Named turns come first, each shown by rows before and after it. Which turns, in which order, take the first row of each pair that follows to the second? Write the first one first, as in the answered first pair.
veva (before -> after):
[-15  17   6  -6  23   6 -16   3 -20   8  -7 -15 -12   7] -> [-19   0  22  -2   8  13  -7   9 -17  18   2 -22  -3   3]
[-14   3  14 -19  10  -6 -14  -6   7 -30  -1 -10  -7   1] -> [-21  -6  13  -9   1  -5 -14  -4   6 -29   4 -22  -6   2]
[ -2 -12   5  40   0 -14   4  -7   0  -3  35   4  19  -1] -> [ 13   4  20   9   7 -11  12 -10   8  -5  21  31  28 -14]
Bimuz (before -> after):
[-21 -46  15  21 -30   8   5   9  -7  14  17 -31   4  -3] -> [ 38  -8 -11  -8  -5  -4  37  14   6  37 -10  23 -15   1]
[ -1   7 -28  -2  -8  -5 -13  11 -20 -16  13  -1 -13   4] -> [  1   9 -30  -6  -5  -7 -10   9 -20 -17  10   2 -14   5]
[ -8   5   7 -23   5  -3 -10  -8   4  -6 -10   2  -4 -12] -> [-19 -18   5  -6  -7   1  -8   0  -3   5   2 -19  -7  -6]
[  1   1  -9 -14  -3  -4  -3   8  -1   3  -3  -7  -9  -4] -> [ -2   2  -5 -14  -4  -3  -7   4  -2   0  -5  -7  -7  -6]
Pade (before -> after):
[-17  13  17  13   7  -9 -24  -9   7 -39   9  -1  33  -4] -> [-17 -28 -10  37 -13  -1  -3  13  -6   6  21 -27  -2  13]
[ -3  45  -6   3  34 -22 -21 -14  10 -37  -4  25   4   7] -> [ -9 -28 -23  19  -4  -1   9  17  -7  37  10 -11 -44  20]
[-15  -7  14 -11 -15  12   3   2  15  -6   0  13 -11   7] -> [ -7  11   0  10  -2   1  -3  -3  13 -24   3  10  -7  16]

Between the rows of a pair lie two turns.
[-22 -13 -13  11  10  -3 -17  -7   2  12  -1 -10 -37  19] -> [-12  21  14  11  17  -9 -18 -15  17 -20   1  19  17   4]
veva then Pade
[-25 -25 -36  31  23   6 -35  -9 -29 -12  12 -38 -43  40] -> [  4 -23   3 -71  14  27  -3  -6  -8  32 -29  17 -51   6]
Bimuz then Pade
[ 21  13  -8 -52   7   7  16   4  12  26 -26  22 -27 -11] -> [-35   9  -2 -30  12   5 -41 -17  -3 -30 -14 -22 -18 -10]
Bimuz then veva
[ -4  -1  30 -18  -5   6   5  -5  10  -8  -9   9  16 -17] -> [-21 -17   5  19  -7   2  -8  -4  -4 -10   5 -25  -5   1]
veva then veva
[-11   5   6   1 -12  12  20  10  10  -4  -7   0  24  -7] -> [ -4   6   1  -1 -12  11  25   9  13  -2  -8   7  20  -4]
Bimuz then Bimuz
[-37 -17  14 -10  10  -2   7 -16  -7 -24  10  -8  -6   3] -> [-12 -14 -16  12  14 -10  28  -3 -12   0  12  -2 -25  22]
Pade then Bimuz
[  7  22  26 -18  10  10  -4  -5  14  -3  -6  18  33 -12] -> [-12   2  19  28   1   7 -14  -3   5 -10  19 -15  38  -1]
Bimuz then Pade
[-11 -41  16  10 -34  12  29  24  -7  40  10 -24  14  -1] -> [ 46  41 -17  -1  18 -13  31  11   8   6 -16  32  24   6]
Bimuz then Pade
[ 19  -1 -12  71 -10 -17  18  15  -1   0  33 -12  19  14] -> [ 32 -23   2   5 -25   2  45  26   5  52   8  12  -8  -1]
Bimuz then Pade
[ -6 -18 -27 -25  12  -7 -10 -14 -19   2  17  -1 -29  -4] -> [  8 -21 -13 -36   1  -3  12  -7 -10  19  14  18 -16 -10]
veva then Bimuz
[-13 -11   2   0   2   3 -20  -7  -3  -6   7 -19 -18  13] -> [  3   7  10 -27   9   4 -13 -13   4  -9  -8   7 -12   4]
veva then veva
[-11 -11  14   1  -2  10 -18  -9 -17  -1  -9 -18   3  10] -> [ -1 -21  14   2  -9  14  -2   0 -15  18  -8 -14   2  10]
veva then Bimuz
[-23 -21  33 -10 -14   9  -5  -2   1  -3   7  -3  23  -7] -> [ -7   5  23  15   0  -5  -3  -2   6 -20  10   8  39  -1]
Pade then veva
[-22  10  -9   2  12  -8 -40   7 -27 -24  -4 -44 -32  -1] -> [ 17 -21  10  -8 -23   8  26  38 -14  48   1 -11 -22 -11]
veva then Bimuz
[ -4 -16  50  13 -23   4  15   4  12   8  24   9  48 -14] -> [ 27   7   7  51  -7 -15  25   9   8   6  27  18  38   6]
Pade then Bimuz
[-14 -18  -5  47 -17   4  10   2  -1   2  27 -13  20  12] -> [ 23  -3   2 -14 -13  13  36   6  11  34  -1  29   7  -2]
Bimuz then Pade
[  4  -1  34 -15 -16  10  16   6  17   5   3  14  36 -11] -> [-14 -13 -12  35  -7   0  -7   5  -5  -7  18 -32   1  21]
veva then veva
[-11  10   7 -43   6  12  -6   3 -14  16 -24  23  -8  -7] -> [-21 -21   1 -10 -10  16   2  14 -25  35  -5  -3 -19   5]
Bimuz then Bimuz
[ 21  32  12 -15   1  -5   7 -16  17 -22 -11  31  22  -9] -> [ 16 -17 -10  35 -27   1  31  11   4  24  15  -3  -2  14]
Bimuz then Bimuz
[-25 -25   9 -28 -17  31 -23  -7 -29  32  -9 -14 -48  -7] -> [ -6 -13  -9 -28  -9  25 -16  -4 -29  41 -13  -5 -60   0]
Bimuz then veva
[-31   4   9 -12  -6  -1 -32 -25  -3 -27  -8 -25  10   3] -> [-23   0 -15  29  -7  -9 -22 -15  -9 -20   5 -35   4  19]
veva then Pade
[  8  19  -6 -11  12  -1   1 -23   3  -2  -7   7   7   0] -> [-17 -11   9 -12  -5  10  -2 -19  -2   9   2 -14   1  -4]
veva then Pade
[ 12  26 -50  -1  24  -9  -5  -3  14  -7 -30   9 -16   5] -> [-15   7 -11 -45   8  11 -16  -9  19  -6 -38   5 -11 -19]
Pade then Bimuz
[-64  -4   4  54 -11  18 -31  -4 -16 -33  32 -63   6  -3] -> [-35  32  55 -61   0  33 -15 -19  12 -26 -17   9  27 -45]
Pade then veva
[ 23  -1  13  11 -22   7  33  24 -12   4  35 -13 -19  11] -> [ 41  22   3   1  -5   0  34  20 -10  -2  24   5 -27  13]
Bimuz then Pade
[  0   5 -22  25  11  -7  -9   5 -11 -10   7   4  12   8] -> [  6 -10  -2 -24  -1   9   6   9  -3  19  -9  19   1  -7]
Pade then Bimuz
[ 10   9 -17  -8  10   0  -2  -3  -4   1   0   1 -10   7] -> [ -2   1   3 -24   3   8  -9  -8  -3  -3  -4  -1  -7  -3]
Pade then Bimuz
[-19  10 -11  28  -7   6 -15  -2 -16   0   6  -2  -8   4] -> [ -4   5  10  12 -21  16  12   9  -7  24   6  19  10  -8]
veva then Bimuz
[-23   3  -4  -4  20  -9 -24 -12 -11 -20  -2 -14 -17   9] -> [  5 -24   0   1  -5   1  22  15  -6  34   5   1 -19   7]
veva then Bimuz
[ 20 -11 -30 -33  19 -24 -10  -4   1  26 -25   8 -30 -18] -> [ -6 -12 -36   8  24 -32 -35 -11  -8  -6  -9 -22 -23  -7]
Bimuz then Pade
[ 15 -23 -25  11   1   5   9  15   4  37  15  -4 -38  19] -> [ 29  27  14 -21  17  -1   2  -8  26  -6   2  40  20  -8]
veva then Pade
[-23 -23  35  -6   5   0 -17  -9  -8  18  15  -6  12   2] -> [-17  -3   3   1  29 -12 -33 -17 -16   0   7 -10 -14  19]
veva then veva
[ 30   6  16 -42  -4   8  18  21  13  30 -15  32   8 -17] -> [  9  -7  -9 -52   4  10  -6  14  -4  27 -24   4 -38  -5]
veva then Pade
[  2 -16 -17   8  12  16   7   0  -9   0  -8 -18 -22   1] -> [ -9  -4  -3  -7  20  13  -8 -10  -5 -24 -15 -17 -10  -7]
Bimuz then Bimuz
[  0 -11  16  19 -26  39  19  12  -3  33   7  12   4   6] -> [ 9 10 -9 50 -9 25 11 11 -4 15 11 11  7 19]
Pade then Pade
[  4 -16 -18   6   7  -6  -8   1  -9  10  20  -7 -31  16] -> [ -8  -7  -4 -24  13  -3 -24 -13  -7  -7   9  -4 -31   3]
Pade then veva
[  3  12   3  17   0  -5  -6  10   7 -17  15  -2  12  10] -> [ 20   5   2 -11  -3   2  12  15  11  10   1  15  -3   8]
Pade then Bimuz
[-22 -33 -17  27 -20  24 -17  14 -12   2  25 -28 -16  12] -> [ 18 -20 -32  19 -14  22  13  26  -7  32  16   2 -23  17]
Bimuz then veva
[ 13 -19  -2  25   9   6  26  15  15  24   4  -1  11   2] -> [17  1 -6 32 20 -5 19  6 16  2  0  6 21  4]
Pade then Pade
[-26 -19   9  -5  -3   0 -28  -9  -5 -14  -3 -22  -1  -5] -> [ 19   8 -12 -26  14  -7  -1  -5   3   6 -22  19 -16  -5]
Bimuz then Bimuz
[ -3  10   8   6 -11  -5  17  -6  18  19 -18  22   8 -12] -> [ -3  13 -13  35  -3 -14  12  -7  12  12  -9  13   2   3]
Pade then veva
[  8   4 -12  18  -1  -9  -8   2  -8  -2  -9 -15 -15  -2] -> [  4  11  -4   8   1 -10 -15  -3  -7 -15 -12 -12  -5  -9]
Bimuz then Bimuz
[ 20   5 -15  -7  -4  -9  10  19  -2  21   5   4 -21   7] -> [ 20  -1  -5 -11 -10  -8  14  22   1  26   5   5 -13   3]
veva then veva
[  1  -1   7 -10 -12   8  19  13  19  -9  11   7  -7  -3] -> [  3   2 -10 -11  -3   5  13  11  13  -8   4   4 -24   3]
veva then Pade
[ 15  16  24  -4   0   1  15  -3   8   0   0  25  27 -14] -> [ -5  -3  14  39  -6  -3   5   1  -2 -11  21  -7  26   1]
Bimuz then Pade
[ -1 -12 -22  17   2  -7  12   7 -10  21   9  -7 -12  10] -> [-25   6   4  -7   8  -8 -18 -13  -5 -22   3  -6  14  -8]
Bimuz then Bimuz
[ 23   6 -16  39  -9  -8  29  10   0  19  14   9  14   7] -> [ 32  19 -24  30   2 -13  24   7   1  13   3  15   8  10]
veva then veva
[ 16  12 -10   3  10  12  29   9   9   2  12  10 -22 -24] -> [-12  15  -8  13  14   6  -1  -3   3 -29  18 -12 -17 -24]
Bimuz then veva
[  3  18 -27  15   8   1 -17  10  17 -16   6  12   2   3] -> [  4   8 -11 -26  -1  15  -6  13  22   8  -7  22 -10 -10]
Pade then Bimuz
[ 48  29 -16 -14  -2  -1  25   5  12  11   3  40  12  -3] -> [  7  32  19 -30   0   3 -15 -18  12 -36   3  25  37 -20]
Pade then Bimuz
[ -9   4  -5  12   2  -7  -2   4  -2  -3  10 -18   1  -8] -> [ -5  12   7 -16   5  -3  -2   1   2   0  -1  -4   1 -17]
Pade then veva
[  4  30   3 -11   4   2   0   2   8  10   5  12  15   7] -> [  2  32   2 -10   9   1  -7  -2   5   2   3   9  11   9]
Pade then Bimuz
[ -1  -2  -8  39 -14  -9  18  -2 -13   3  22 -22  24  25] -> [ 22  37 -23   6  16 -18  13 -14  -8 -13  -3   9  15  22]
veva then veva
[  3  17  -8  11  15  -6  -2  -3   6 -12  -3  16   8   2] -> [  6  12  -2 -14  10   2   4  -1   5   4 -13  22  -4  -3]
Pade then Bimuz
[  4  19   4  37   6 -32  11   2  -2 -15  15  19  37  -7] -> [ -4   8  36  -3  -4 -18  15  -1   2  -6   7  26  43 -27]
Pade then Pade
[  9  -3  -7 -35   4   2  10   7   1  21 -20   3 -23  -6] -> [-27   4   4  -4   8  -5 -25  -7  -5 -29  -2 -25   6  -7]
Pade then Bimuz
[ -2  -7   3 -35  -6   6  -8  -5   0  11 -17  -6 -20  -6] -> [-15 -16  -1  22 -14  -1 -10  -1  -8  -3   9 -28  -1   6]
Pade then veva
[ -7  -6   5 -43  -3  13 -27  -1 -23 -22 -10 -25   0 -16] -> [ 16   0 -41   8   7  -3 -14   9 -35 -16   1 -31 -16  12]
Pade then Bimuz
[  8  -7  19 -23 -41  14   4 -25  18  37  19 -29  24 -34] -> [  2   4 -40  13 -14  -2 -24 -31  -2  16  22 -60 -18  -3]
veva then veva
[-17 -12 -19  31  -7 -18 -23  -1 -20  -9  11 -16   9  16] -> [-20   5   1   9  -2 -17 -32 -12 -10 -28   3   1  29   4]
Pade then Pade
[ 14  -8  -3  20 -11   5  18  10   5  -1  -1   4 -19  17] -> [ 19   7  13   0  -9   5  19   3  14 -12  -6  22  -1   5]
veva then Pade
[ 17 -14 -12  48  -7  -1   3   8  -3  -5  10  -3   0   7] -> [ 28  -5  10  27 -11   1  16  10  10  -3   3  22  20  -7]
veva then Pade
[-26 -33  21   3 -15  17  -5  11   8   2   8  -9  13  -9] -> [  8   5  14 -31   7  11   1   6  19  -4 -14  31  12 -14]
Bimuz then Bimuz
[ 24   7  13 -37  -4   3  23  -3  10  16 -12  34   9  -5] -> [  2 -16  -5 -47  -2  10   4  -6  -3  22 -16   2 -31   4]
veva then Pade
[ 12  -8  15   1 -40  20  17  10  14  27   6  26  18 -19] -> [ -8 -11  28   1 -39  22   1   3  14   8   8  17  29 -23]
Bimuz then Bimuz
[  4 -15 -10  16   2 -10  39  17 -14   8  -6  -1 -23   9] -> [-32  -6  22   3   5  -7   4  -5 -14 -39  -6 -12   1  -8]
Bimuz then Bimuz
[  0  14 -18  46  11  -2 -16  15  -5 -14   3 -18 -16  21] -> [ -2 -11  17  47 -18   9   7  29   2  10  15 -15   6   8]
Bimuz then veva
[  0  13  10  24  -1 -28 -16   4   8 -44   7 -10  26   2] -> [ -9  -7  40 -18 -16 -10 -14   3  14 -27  -2  -4  26 -17]
Pade then Pade
[-18   8  30 -27   4  -5 -15 -22   5  -7   4  27  26 -20] -> [-25 -27 -20   2   2  -4 -20 -10 -20  19  12 -15 -34   8]
veva then Pade
[  5  26   1  -1  14  -4 -18 -12   8 -30  -8  20  19   1] -> [-10  -8  25  11 -13   8  -6   0   9 -10  11   7  37  -8]
veva then veva
[ -4  -3   3 -17  10   7 -17 -11  -6  10 -15  -8 -22   8] -> [ -3 -10  16 -22   2  12  -7  -8  -2  18 -11  -4 -13  -2]
veva then veva
[  4  11   4 -13  20  -7 -18  -5   5 -21  -8 -13 -26  17] -> [ -6 -23  37 -10 -13   7  -1   7  11   2   4 -18  -4   4]
Bimuz then veva
[  8  13 -14 -25   6  18  -9 -13  -8 -17  -7  13  -8  -5] -> [  3  -4 -10 -31  -3  26  -6  -7  -9   1  -7   7 -17  -8]
Pade then Pade
[ 7 -6 -1 10  7 -3 19 16 -4 -2  9 14  8 15] -> [ -2   3  -6  13  16  -8   3   9  -8 -19   8   7   7  17]
Bimuz then veva
[ -3 -30 -11 -25  -1  23  15  23   6  12 -12 -13 -14  -4] -> [-14 -11 -24  14  14   9 -12  11   1 -35   4 -29   1   7]
Pade then veva
[-18 -13  22 -27 -11   7  -6 -10   1   5  -7  -7  -7 -26] -> [-16  -9  13  28 -10  -5  -5  -7  -1 -11  17 -18  19 -14]
Pade then veva
[ 15  -4   4  -9 -10   5  18   5   6  19   0  14   3  -8] -> [ -5  17  -1 -10  12  -2 -17 -12   1 -21  -5   1   2  -6]
veva then Bimuz
[-15   6   3  -1  -8   0 -16  -3   5 -24  -5 -20  14  -6] -> [ 20  19 -19  -7  -2  -4  10   7   8   3 -14   8  -3   2]
Bimuz then Bimuz
[ 11   8 -41 -17  23   4 -17 -17   2  -3 -24 -14 -54   6] -> [-16 -39 -11 -13 -12  21 -10  -5   0  18  -9 -37 -45  -5]
Pade then veva
[  4 -23   9  33  -2 -14   2  18   8   6  18 -15   1  13] -> [ 30  -9  14  -6   5 -12  19  19  18  21  -2  18  -9   4]
Bimuz then Pade
[ 27  20 -10  12   9 -11  -4   2   3  -5   4  16   5   8] -> [ -1 -21   0  18 -14   4  -7  10  -6  15  17 -16 -10   6]
Bimuz then Pade
[ -9  42 -13 -33  25  -1 -16   1   0 -21 -19  15 -12   2] -> [-20  12   4 -56   5  13  -4  10   1   9 -19  10 -25  -6]
Pade then Pade
[ 45  56 -16  22  23 -23  15   7   9  -2  -4  -3   3  12] -> [  1  12  -2  59  -2 -15   1  12  -3  -6  23 -51   6  14]
Bimuz then Bimuz
[ -6  -7 -20   1   3   3 -10   2  -9  -5   8 -11 -27   3] -> [ -5  11 -15  -2  13   1 -18  -4  -6 -23   5  -3 -11   0]
Pade then Pade
[ 39  23 -23  26   6 -17  12  10  11  19   1  29  13   6] -> [ 28   5  -4  32 -11  -8  20  17  12  30  13  21  23   0]
veva then veva
[  7  27 -27  26  24 -25 -13  -9  -3 -28  -3   0  -1  12] -> [  7 -11   5 -42  -6   3  16   5   4  30 -22  12 -21 -12]
Pade then veva
[-30 -33   0 -20 -18  12 -15   8 -14   1  -4   0 -30  -3] -> [-29 -27 -16  24 -11   0 -13  10 -18 -13  13 -13 -21  11]
Pade then Bimuz
[ -7  -8  22 -49 -11  18  -4  -3  -1  12 -13   8  -6 -14] -> [-12 -14   4  44 -15   0  -6   6  -8  -6  26 -21  17  10]
Pade then veva
[  2  33 -20 -16  23 -18  25  -9   4 -21  -5  13   9   3] -> [ -6  27 -12 -41  21 -11  22 -11   2 -18 -12  11   1  -3]
Pade then Bimuz
[  7  20   1   1  15  -5  -1 -16  11 -20   0  19   1   3] -> [  9 -11   5  -1  -8  10  23   1  10  20   5  15  -9   2]
Pade then veva
[-10 -34  36   5 -33  21  15  -6  24   1   3   8  42 -13] -> [ 24  13  10  21  -2   2  21 -12  28 -19  -2  35  48  -2]
Bimuz then Pade
[-10 -11  -5 -19  -9  18  -9  10 -18  28   9 -24 -17  14] -> [ -3  -2 -16 -18  -1  15  -9   9 -22  30   6 -19 -25  21]
Bimuz then veva
[-14  13  11 -19   9   3 -15 -20  -3 -24  -3  -1   8  -2] -> [ -4  -4  25 -25  -8  10  15  -4   4   6  -5  12  14  -8]
Bimuz then veva
[  8  25 -48  19  31 -15  18 -13  14 -10   0  18 -34  44] -> [-28  -3  23 -68   3  14  10 -21  23   1 -21  23 -26   2]
Pade then Bimuz
[  7   8   9 -17   8   2   3   0   1   5 -11  15  -9  -7] -> [  6  -4   1  -9   3   4   7   5  -3  19  -7   9 -17   0]
Pade then Pade
[ -6  38   8 -15  24   0 -22 -27  26  -5 -16   9  23   9] -> [-38 -18  11  -3  -9  18 -23 -14  11  27   3 -36  -2  14]
veva then Pade
[  3  -9  26  42 -46  -6   4   5   5  18  23   3  33 -19] -> [ 27  51   1  13  -1 -21 -16 -17  10 -21  -3  35  23 -20]
Pade then veva
[ -7  -3 -15  15  12   8  -4  -1 -23 -27  -1 -35 -20  -3] -> [ 12  22 -18  -5  24   4   0  -5 -15 -31 -13 -11 -19  -5]
Bimuz then Bimuz
[-23  -8  -1 -14   6   9 -13 -10 -12   4   1 -23 -23  -7] -> [-17  -1 -16   3  11   3 -13 -11 -14  -4   3 -26 -25   1]
Pade then Pade
[  9 -12  12 -18  -6  17  14  24   1  45 -17  11   0  11] -> [ -7  17 -20 -10  25   1 -31   1  -8  -6 -25  -9 -18  24]
Bimuz then veva
[  3 -13  -7  20  15   2   0   1  -4  -7  30 -18   1   3] -> [ 12  14   0  -4  28   1  -6 -10   3 -21  15   4   9  -6]
Bimuz then Bimuz
[-12   3   4 -22 -34 -25  -2  -2  -9   3  10  25  26 -21] -> [  0  21 -17 -28 -17 -31  -6  -8 -12  -2  -2  32   7 -13]
Bimuz then veva
[-15 -19  10 -10  -5   6 -11  -6  -1  -7  -7 -15  -3   1] -> [ -9 -26   6  -7 -10  10  -1  -1  -4   6  -4 -14 -10   3]
veva then Bimuz
[-12  17 -30 -16  30 -14   5   7  -8  13 -26 -16 -31  24] -> [-42   0   5 -40  16  -2  -9  -1  -4   5 -25 -26 -16   4]
Pade then Bimuz
[-28  11  27 -59   9   1 -49 -16  -4 -25 -28 -16 -11 -10] -> [ -9 -31 -25   0  -7  -1 -11  20 -21  36  -6 -42 -57  25]
veva then Bimuz
[  3  16  15  -3   6  -2  -3  -3   5 -14  -5  14  15  -8] -> [13 18 -7  5 14 -7  2  0  4 -8 -5 16 -1  2]
Pade then Bimuz
[28 25  8  6 21 -3 -9 -8 15 -6  7  4 -6 -5] -> [  7   7  30  12   5   7 -15  -8  14 -11  17 -11   8 -10]
Bimuz then veva
[-16  -1  -5  18   4  19 -29 -17 -10 -12 -16  -8 -15  -3] -> [-18  -3   3   7   4  19 -31 -15  -7 -14 -17  -5 -12  -8]
Pade then Pade
[ -4  13  30   7   1  -5  14 -12   6 -16  18  14  39  -7] -> [ 16  28  11  -5  14 -11  21 -12   8  -8   5  32  25  -1]
Bimuz then veva
[ 22 -18 -15  -9  -4   8  16   9   4  25  -6   2 -16   0] -> [ -3  -5 -23   2  12   1 -21  -9  -5 -15  -4 -23 -19   8]
Bimuz then veva
[ -6  42  -3  28   7 -13 -15   8   4 -18  13  -6  33  -2] -> [ -4  40  11  18   2 -10  -9   8   7 -14  10   4  43 -11]
veva then veva
[-13  17  -1   5  10 -11  -5   5   2 -20 -15   3   2 -19] -> [-18   2  16   7  -4  -4   1  12   5 -10  -8   1  13 -26]
veva then veva
[ 27 -27 -12   4  18   5  -4 -11  -3  -4 -21  19 -14  26] -> [ 11 -39 -13  11  11   9 -13 -12  -8  -8 -14   5 -17  27]
Bimuz then Pade
[-11  -5  15   2   2  -2  -4   2   2  -6  -2  -2  30   4] -> [-14 -17  17   2  -5   4   2   5  -1   6   0  -6  23   4]
Pade then Pade
[ 19  16 -43 -10  23  -5  -8   2 -16   5 -13   3 -51  25] -> [ 23  -3  25 -45 -12  15  24  11   5  31 -11  33  -1 -13]
veva then veva
[-16  11  45  10  26  13 -19 -25   0 -16  -3  -1  37 -28] -> [-23 -31  49   0   4  27  -5  -9  -6  26  -2 -15  14 -27]
Pade then Pade
[-21 -13  33 -27 -15  14  -6  -5   4   3  -5  -7  11 -21] -> [  3  26  15  -3  10  -5 -12 -12  12 -27  -5  13  30 -12]
Bimuz then Pade
[ -5  17 -27   1  17 -14 -18 -17   1 -23   0  -3 -16  13] -> [ -1   8  26 -29  -8   1   9 -11  19  -2  -1  25  20 -14]
veva then veva
[-16 -12  26  -5 -13  -4 -12  -9  -3  -6  21 -15   9 -10] -> [ 25  15   8 -26   3 -11  10  -3   5  10   3  20  -3  -7]
Bimuz then Bimuz
[-30 -17   3  -2  -8   6 -21  -7  -7  -7   8 -29 -14   0] -> [ 10  19  -9 -36  14   0  -7 -10   3  -3 -16  16 -20  -6]
Bimuz then Bimuz
[  7  22  -8  38   6 -11  -1  -3  -2 -23  14   2  25   6] -> [ -3  16  28  -8  -3   0  -3  -7   8 -22   3  14  36 -15]
Pade then Pade
[ -9 -16  41  -3 -22   6   2 -12   9 -16   8  12  39 -10] -> [ 32  -3  16  -8 -14   2  33   0  12  15  -3  38  20  -2]
Bimuz then Bimuz
[ -1  13  24  -7  -7   7 -10 -15   4 -12 -11   5   1 -12] -> [-14  -5  19  14 -14   8 -11 -10  -2  -7   1 -13  -4  -9]
veva then veva
[ -9  16 -17  -5  18 -27 -25  -5  -1 -24   1   1  -4  17] -> [  3   4 -34  10  11 -27  -8   5  -4   0   6  -1 -16  26]
Bimuz then Bimuz
[ -9  -5 -17   0  -3  -9 -17  -4   1   0  -1  -2 -11   4] -> [ -7 -13 -11  -9  -9  -4 -11  -2   1  10  -2   0 -10   0]
Pade then Bimuz
[-20 -27  13 -14 -16  14   4  -6  -4   9   2 -17  -9  -8] -> [-11 -19 -16  24  -3   3   4  -3 -10   2   9 -24 -16  10]
Pade then Pade
[  7 -39  11 -10 -11   9  26  14  13  35 -25   2   4  -2] -> [-20 -33  34 -21  -7  13  -1  -3  17   1 -22  -6  23 -14]
Bimuz then Bimuz
[-23 -55  -8  16   2  10   7   5 -16   9  11 -30   1  -2] -> [ 20 -30 -37   7  22   2  31  10 -14  27  -4   0 -17   9]
Bimuz then veva
